In the rows, zero is written as 128.
The same turns and mirrors carry the whole set onto itself and the rows of a family onto each other. Which other rows belong to the same family as each row named below? List them in the order they appear above.
These 32 rows form 4 families of 8 rows each.
lopin: [116 152 100 163 126 151 126 138 113 131 146 137 114 123  86 141]
Senat: [108 146  94 159 141 157 139 147 110 120 134 132 110 116  91 136]
suvo: [121 151 120 136 158 167 126 157 124 132 132 138 117 114  78 136]
tolus: [130 137 129  86 114 115 135 137 134 120 129  72  95 156 133 115]
vezi: [156 120 147 104 115 138 133 154 113 150 144  78 116 122 141  99]
Zeki: [114 160  85 152 141 142 154 138 109 139 136 147 114 150 104 118]
ruvo: [155 112 129 111 100 134 133 161 127 151 132  82 120 130 144 112]
mapil: [122 159 105 158 153 150 167 154  99 139 124 142 121 148 116 123]
muri: [113 150 121 127 167 164 119 153 140 123 140 138 119 133  95 141]
zazav: [127 135 146  95 113 131 156 157 106 118 152  76 109 131 147 110]
lafel: [125 172 122 130 162 155 155 144 126 136 126 150 120 155  96 118]
Pamum: [148 125 135  96 111 128 145 166 109 165 150  89 118 121 145 109]
Tok: [134 136 130  99 116 104 146 122 121 133 130  65  88 143 129 112]
Foteb: [129 189 132 132 166 156 137 146 114 120 126 139 120 147 105 130]
vodev: [159 129 139 100 119 111 143 137 127 167 122  78 104 132 128 109]
paku: [117 150  81 159 152 141 147 139 129 137 119 138 118 139 118 134]
Nulu: [127 163 137 141 148 162 128 145 132 128 137 140 121 129  77 142]
muget: [104 136  98 155 147 149 130 142 133 122 135 129 111 126  95 153]
vuten: [149 120 134  97 109 113 134 144 144 154 118  77 103 142 121 126]
lede: [131 128 138 103 110 130 136 141 106 117 150  66 101 131 142 101]
femem: [119 166 124 134 152 146 111 143 116 135 144 133 106 130  76 153]
non: [137 129 125 102 105 137 134 154 118 117 141  76 113 144 156 100]
Livu: [127 165 103 131 172 157 136 150 136 137 122 147 126 146 120 124]
goman: [128 172 110 124 171 153 139 148 127 141 116 146 115 137  92 123]
Rili: [111 137  97 159 138 139 141 151 101 152 141 137 107 129  88 145]
nok: [134 148 141  93 107 100 122 134 112 137 138  77  87 137 118 133]
zoto: [154 143 129  97 109 101 139 140 126 168 130  82 104 124 131 130]
zunes: [145 118 131 106 104 102 144 151 107 174 132  89  97 133 123 126]
rigi: [132 152 140  96 111 104 150 130 122 124 132  67  95 134 133 131]
ler: [115 169  82 148 155 143 153 138 112 128 116 139 109 138 105 121]
Tigo: [140 156 157  98 115 128 137 148 102 111 139  79 107 140 145 112]
Lalir: [150 127 147 112 112 130 160 166  97 150 133  91 117 136 150 104]

The rest of the family of Tok: Senat, suvo, vezi, vodev, lede, goman, ler
The rest of the family of zunes: mapil, Foteb, femem, Rili, nok, Tigo, Lalir

The same turns and mirrors carry the whole set onto itself and the rows of a family onto each other. Which other rows belong to the same family as each row named below? List them in the order they appear above.
These 32 rows form 4 families of 8 rows each.
teder: [187 159 112 107 149 131 158 152 144 105 149 112 129 143]
kor: [146 111 108 109 167 135 170 165 126 105 143 135 110 131]
lasum: [134 117 102 118 139 116 157 154 163 113 151  93  96 133]
Basa: [125  98  95  98 145 125 148 150 139 113 108 117 114 121]
Bal: [148 119 135 129 136 162 162 155 148 106 119 122  89 114]
fali: [120 140  95  91 152 106 131 141 133 126 120 118 153 158]
nuv: [121 149 144 147 154 121 147 100 112  87 111 122 118 135]
tapo: [136 149 148 111 113 149 104 133 108 135 143 108 105 134]
vatan: [162 152 159 103 122 117 152 121 132 128 150 121 105 164]
Pibon: [175 150  88  98 148 137 139 126 144 119 107 138 130 140]
Pom: [137 131 167 133 123 138 178 150 121 119 127 126 112 128]
Bepe: [150 140  96 117 127 120 125 126 124 113 125 119 171 129]
Kodud: [ 94 144 127 146 120 132 116 127 105 109 131 106 117 145]
mos: [132 132 140 132 126 138 158 132 129  79 150 122  75 140]
rilaz: [122 146  76 130 142 129 140 133 138  83 113 125 144 137]
som: [158 112 116 102 135 130 137 176 160 111 140 134 117 148]
Biv: [147 160 133 128 131 142 122 137 138 133 149 143  73 154]
lusu: [151 151 102 120 161 128 102 154 132  91 115 103 137 151]
muzo: [127 144 148 115 133 115  95 123 120 114 117 112 113 172]
bavaz: [174 131  97 122 116 129 144 139 166 137 130 128 118 154]
rodif: [173 145 135 101 142 132 135 139 143 155 140 134  97 127]
Nim: [158 148 162 140 132 164 143 149 130 108 145 132 103 155]
zineg: [132 130 156 141 132 125 147 130 134 144 160 129  91 134]
kefe: [123 135 106 134 167  99 147 122 146 122 112  94 139 129]
gizi: [119 176 141 130 149 140 138 113 103 123 125 116 139 166]
ril: [161 131 105 125 154 122 172 136 166 119 142 147 117 127]
lir: [102 128  89 110 174 143 137 132 145 107 122 112 126 157]
gok: [139 155 100 109 119 153 108 119 109  99 110 111 138 147]
leg: [119 156 148 134 147 167 163 108 122 120 126 110 102 127]
kazu: [123 170 132 124 141 133 103 124  96 109 144 134 125 129]
silim: [ 96 135 109 103 156 130 150 103 112 127 114 104 126 135]
Pirum: [ 93 148 148 134 131 146 143 117 140 121 107 103 128 154]

The rest of the family of Pirum: kor, Pom, Bepe, Biv, bavaz, lir, kazu
The rest of the family of vatan: teder, lasum, nuv, mos, lusu, muzo, kefe
The rest of the family of rilaz: fali, Kodud, som, Nim, zineg, gizi, ril

